In the data rows, zero lies at 4.5, halfway between 4 and 5.
Some points:
[3, 4, 2, 1, 5, 4, 5, 4, 6, 5, 4, 6, 4, 6, 3, 2, 6, 3, 4, 5, 4, 4, 5, 3, 4, 3,
 5, 8, 5, 2, 6, 3, 4, 5, 0, 5, 8, 2, 5, 4, 4, 5, 1]
[8, 3, 6, 4, 1, 5, 5, 5, 3, 7, 3, 4, 6, 8, 3, 6, 7, 7, 3, 6, 5, 5, 5, 4, 2, 5,
 4, 3, 3, 4, 6, 7, 6, 5, 6, 4, 6, 3, 7, 7, 3, 7, 3]
[3, 5, 3, 6, 5, 6, 6, 6, 4, 2, 5, 8, 3, 3, 4, 3, 3, 6, 7, 4, 3, 5, 2, 3, 2, 4,
 4, 5, 3, 6, 6, 8, 4, 2, 3, 7, 2, 1, 2, 3, 5, 5, 4]
[4, 3, 5, 6, 2, 5, 5, 5, 2, 4, 3, 2, 4, 2, 5, 5, 4, 2, 6, 5, 4, 6, 5, 3, 4, 4,
 4, 6, 2, 6, 4, 7, 6, 6, 6, 7, 6, 2, 6, 5, 5, 4, 8]
[4, 5, 1, 8, 5, 3, 2, 4, 7, 5, 2, 1, 7, 4, 7, 9, 3, 2, 3, 4, 9, 3, 3, 3, 6, 5,
 7, 5, 6, 4, 2, 0, 1, 3, 5, 6, 5, 4, 5, 5, 4, 3, 3]
[7, 6, 6, 4, 6, 4, 3, 5, 5, 6, 4, 3, 6, 4, 3, 1, 5, 4, 7, 5, 8, 5, 4, 4, 6, 5,
 7, 6, 4, 2, 3, 4, 3, 4, 4, 5, 5, 5, 3, 6, 2, 5, 3]
[0, 4, 5, 6, 3, 6, 5, 7, 2, 4, 4, 7, 3, 4, 6, 4, 6, 6, 6, 5, 3, 6, 4, 5, 4, 2,
 6, 6, 5, 6, 7, 5, 4, 1, 3, 5, 3, 5, 6, 3, 4, 4, 4]
[4, 2, 4, 6, 6, 8, 3, 4, 5, 0, 4, 5, 4, 3, 5, 4, 3, 5, 7, 5, 3, 6, 4, 3, 3, 5,
 4, 3, 2, 4, 6, 4, 7, 6, 5, 3, 3, 6, 5, 3, 6, 4, 6]
[3, 4, 3, 5, 7, 5, 4, 4, 6, 6, 6, 8, 2, 5, 4, 5, 5, 7, 5, 6, 3, 6, 5, 4, 4, 4,
 1, 3, 5, 4, 7, 5, 3, 7, 5, 5, 8, 6, 4, 3, 5, 4, 5]
[4, 3, 5, 6, 6, 6, 6, 4, 4, 5, 4, 7, 2, 5, 4, 4, 6, 5, 3, 2, 1, 5, 4, 5, 7, 5,
 6, 3, 1, 3, 6, 5, 5, 5, 3, 4, 2, 4, 5, 5, 7, 2, 4]
[4, 7, 4, 5, 3, 7, 7, 6, 4, 5, 5, 1, 2, 6, 4, 5, 5, 5, 3, 5, 6, 2, 8, 3, 0, 6,
 5, 7, 5, 6, 5, 8, 3, 3, 5, 4, 6, 2, 2, 4, 1, 4, 5]
[1, 7, 5, 3, 9, 5, 3, 7, 4, 3, 6, 8, 8, 4, 3, 5, 7, 6, 8, 4, 3, 4, 3, 3, 7, 3,
 1, 7, 4, 5, 6, 1, 5, 1, 4, 9, 5, 3, 5, 6, 3, 3, 4]
[3, 4, 3, 0, 8, 1, 4, 2, 5, 6, 3, 4, 9, 6, 5, 5, 6, 5, 5, 3, 5, 9, 5, 5, 8, 2,
 4, 5, 3, 4, 5, 4, 5, 6, 3, 5, 6, 6, 2, 8, 1, 4, 3]
[3, 5, 6, 4, 4, 6, 4, 3, 3, 3, 4, 4, 3, 1, 7, 7, 1, 8, 2, 3, 4, 3, 3, 5, 5, 4,
 5, 1, 3, 4, 6, 5, 3, 4, 2, 3, 0, 7, 8, 5, 7, 5, 4]
[3, 7, 2, 6, 1, 6, 5, 4, 4, 0, 4, 6, 1, 6, 4, 4, 4, 4, 4, 2, 4, 3, 3, 1, 3, 6,
 6, 6, 5, 5, 2, 6, 4, 5, 6, 6, 2, 5, 0, 2, 5, 5, 8]
[4, 6, 2, 6, 5, 1, 3, 5, 8, 3, 5, 4, 6, 5, 6, 3, 3, 2, 5, 8, 3, 4, 5, 5, 7, 4,
 4, 7, 5, 3, 1, 6, 3, 5, 6, 6, 8, 5, 3, 6, 1, 5, 5]
[5, 7, 3, 7, 3, 3, 3, 7, 6, 6, 4, 3, 6, 6, 3, 4, 1, 1, 4, 2, 5, 6, 6, 6, 6, 6,
 3, 4, 6, 3, 3, 5, 4, 6, 5, 3, 4, 7, 2, 5, 5, 7, 5]
[7, 3, 3, 4, 5, 7, 2, 7, 4, 4, 8, 5, 3, 2, 7, 6, 3, 4, 6, 6, 5, 5, 4, 5, 5, 3,
 3, 1, 3, 7, 4, 4, 3, 6, 2, 4, 4, 4, 3, 2, 3, 5, 5]
[5, 6, 6, 4, 6, 3, 2, 4, 7, 4, 7, 6, 6, 4, 6, 4, 6, 4, 4, 4, 8, 2, 6, 6, 6, 4,
 7, 8, 3, 1, 5, 3, 3, 1, 5, 0, 5, 2, 5, 5, 4, 3, 3]
[2, 6, 2, 4, 4, 8, 4, 4, 4, 6, 8, 4, 4, 4, 1, 5, 4, 5, 7, 5, 4, 3, 2, 5, 4, 3,
 5, 6, 8, 3, 7, 5, 6, 3, 4, 5, 3, 4, 4, 1, 0, 4, 4]
[5, 6, 5, 6, 5, 2, 6, 5, 5, 8, 5, 5, 7, 4, 4, 3, 4, 5, 3, 5, 5, 3, 6, 4, 3, 6,
 5, 7, 3, 2, 4, 2, 6, 4, 6, 5, 5, 5, 5, 5, 3, 5, 5]
[6, 2, 4, 5, 5, 3, 6, 5, 4, 2, 6, 2, 3, 2, 6, 3, 7, 5, 1, 5, 2, 4, 4, 7, 1, 4,
 5, 1, 4, 6, 4, 6, 3, 4, 3, 2, 4, 4, 5, 4, 4, 5, 5]
[5, 2, 4, 4, 7, 3, 4, 4, 5, 5, 5, 5, 5, 1, 2, 6, 4, 4, 1, 3, 4, 4, 5, 8, 6, 4,
 7, 3, 5, 0, 6, 3, 2, 4, 4, 7, 4, 7, 4, 6, 6, 5, 5]
[5, 5, 3, 4, 4, 8, 6, 5, 6, 7, 7, 3, 0, 3, 5, 5, 2, 6, 8, 5, 4, 6, 9, 5, 2, 2,
 7, 7, 4, 2, 4, 3, 7, 5, 8, 4, 3, 4, 3, 1, 4, 6, 5]
[5, 5, 4, 3, 6, 7, 4, 5, 8, 4, 5, 2, 4, 4, 5, 2, 5, 7, 5, 6, 7, 6, 5, 7, 5, 3,
 4, 5, 3, 2, 4, 5, 6, 5, 4, 3, 5, 6, 2, 6, 5, 7, 5]
[5, 4, 5, 5, 2, 7, 4, 2, 5, 6, 3, 6, 2, 4, 7, 3, 4, 2, 3, 3, 6, 4, 6, 5, 2, 8,
 4, 3, 7, 6, 2, 3, 6, 7, 6, 3, 5, 6, 3, 6, 5, 5, 6]
[6, 4, 8, 5, 0, 2, 9, 4, 4, 7, 3, 6, 2, 6, 3, 6, 5, 4, 6, 6, 3, 3, 5, 2, 2, 4,
 5, 3, 4, 8, 7, 4, 7, 4, 4, 4, 5, 4, 6, 5, 6, 5, 3]
[4, 5, 4, 4, 6, 4, 7, 4, 2, 4, 6, 5, 9, 3, 7, 4, 4, 5, 6, 6, 4, 6, 3, 3, 2, 4,
 3, 4, 4, 4, 4, 3, 3, 5, 5, 3, 6, 4, 5, 5, 5, 3, 5]
[3, 6, 5, 5, 3, 3, 6, 2, 6, 6, 4, 5, 3, 4, 1, 3, 4, 5, 5, 5, 4, 3, 5, 2, 6, 5,
 9, 5, 4, 4, 3, 6, 6, 5, 5, 3, 7, 3, 5, 5, 7, 7, 5]
[4, 3, 5, 1, 6, 4, 6, 4, 2, 6, 3, 7, 8, 5, 4, 5, 6, 8, 5, 6, 4, 1, 7, 6, 4, 0,
 3, 2, 3, 4, 7, 4, 7, 2, 3, 4, 7, 3, 6, 3, 5, 1, 2]
[6, 5, 3, 4, 6, 5, 4, 7, 4, 3, 2, 1, 5, 5, 5, 5, 3, 6, 6, 5, 2, 3, 5, 3, 7, 4,
 3, 6, 5, 2, 6, 5, 5, 8, 7, 3, 6, 2, 1, 4, 5, 5, 3]
[8, 6, 1, 7, 6, 6, 4, 4, 2, 5, 6, 0, 3, 5, 5, 5, 2, 6, 5, 5, 6, 3, 7, 5, 5, 6,
 5, 7, 6, 2, 4, 3, 4, 3, 8, 3, 8, 6, 4, 6, 2, 5, 4]
[4, 8, 4, 5, 5, 4, 3, 6, 5, 3, 6, 4, 5, 3, 3, 8, 2, 5, 5, 7, 6, 3, 6, 7, 5, 5,
 4, 6, 6, 4, 3, 4, 2, 4, 4, 5, 4, 4, 5, 3, 5, 2, 3]
[6, 4, 5, 4, 5, 5, 5, 6, 3, 6, 4, 3, 4, 2, 7, 6, 2, 8, 3, 4, 3, 5, 3, 7, 2, 5,
 6, 1, 3, 6, 6, 3, 4, 6, 8, 4, 5, 7, 6, 4, 5, 5, 3]
These points spread out most along one direction. Where along it does each point below lie, from 0 to 99? The average is 50, and the first point in the table lies past the average. One standard deviation of the points above along it is 16.
[5, 6, 6, 4, 6, 3, 2, 4, 7, 4, 7, 6, 6, 4, 6, 4, 6, 4, 4, 4, 8, 2, 6, 6, 6, 4,
 7, 8, 3, 1, 5, 3, 3, 1, 5, 0, 5, 2, 5, 5, 4, 3, 3] 72
[7, 6, 6, 4, 6, 4, 3, 5, 5, 6, 4, 3, 6, 4, 3, 1, 5, 4, 7, 5, 8, 5, 4, 4, 6, 5,
 7, 6, 4, 2, 3, 4, 3, 4, 4, 5, 5, 5, 3, 6, 2, 5, 3] 73
[3, 5, 6, 4, 4, 6, 4, 3, 3, 3, 4, 4, 3, 1, 7, 7, 1, 8, 2, 3, 4, 3, 3, 5, 5, 4,
 5, 1, 3, 4, 6, 5, 3, 4, 2, 3, 0, 7, 8, 5, 7, 5, 4] 27
[0, 4, 5, 6, 3, 6, 5, 7, 2, 4, 4, 7, 3, 4, 6, 4, 6, 6, 6, 5, 3, 6, 4, 5, 4, 2,
 6, 6, 5, 6, 7, 5, 4, 1, 3, 5, 3, 5, 6, 3, 4, 4, 4] 30
[3, 4, 3, 5, 7, 5, 4, 4, 6, 6, 6, 8, 2, 5, 4, 5, 5, 7, 5, 6, 3, 6, 5, 4, 4, 4,
 1, 3, 5, 4, 7, 5, 3, 7, 5, 5, 8, 6, 4, 3, 5, 4, 5] 43
[4, 3, 5, 6, 2, 5, 5, 5, 2, 4, 3, 2, 4, 2, 5, 5, 4, 2, 6, 5, 4, 6, 5, 3, 4, 4,
 4, 6, 2, 6, 4, 7, 6, 6, 6, 7, 6, 2, 6, 5, 5, 4, 8] 39
[5, 4, 5, 5, 2, 7, 4, 2, 5, 6, 3, 6, 2, 4, 7, 3, 4, 2, 3, 3, 6, 4, 6, 5, 2, 8,
 4, 3, 7, 6, 2, 3, 6, 7, 6, 3, 5, 6, 3, 6, 5, 5, 6] 44
[4, 7, 4, 5, 3, 7, 7, 6, 4, 5, 5, 1, 2, 6, 4, 5, 5, 5, 3, 5, 6, 2, 8, 3, 0, 6,
 5, 7, 5, 6, 5, 8, 3, 3, 5, 4, 6, 2, 2, 4, 1, 4, 5] 47
[3, 4, 2, 1, 5, 4, 5, 4, 6, 5, 4, 6, 4, 6, 3, 2, 6, 3, 4, 5, 4, 4, 5, 3, 4, 3,
 5, 8, 5, 2, 6, 3, 4, 5, 0, 5, 8, 2, 5, 4, 4, 5, 1] 60
[3, 6, 5, 5, 3, 3, 6, 2, 6, 6, 4, 5, 3, 4, 1, 3, 4, 5, 5, 5, 4, 3, 5, 2, 6, 5,
 9, 5, 4, 4, 3, 6, 6, 5, 5, 3, 7, 3, 5, 5, 7, 7, 5] 49
[4, 8, 4, 5, 5, 4, 3, 6, 5, 3, 6, 4, 5, 3, 3, 8, 2, 5, 5, 7, 6, 3, 6, 7, 5, 5,
 4, 6, 6, 4, 3, 4, 2, 4, 4, 5, 4, 4, 5, 3, 5, 2, 3] 61
[3, 4, 3, 0, 8, 1, 4, 2, 5, 6, 3, 4, 9, 6, 5, 5, 6, 5, 5, 3, 5, 9, 5, 5, 8, 2,
 4, 5, 3, 4, 5, 4, 5, 6, 3, 5, 6, 6, 2, 8, 1, 4, 3] 75
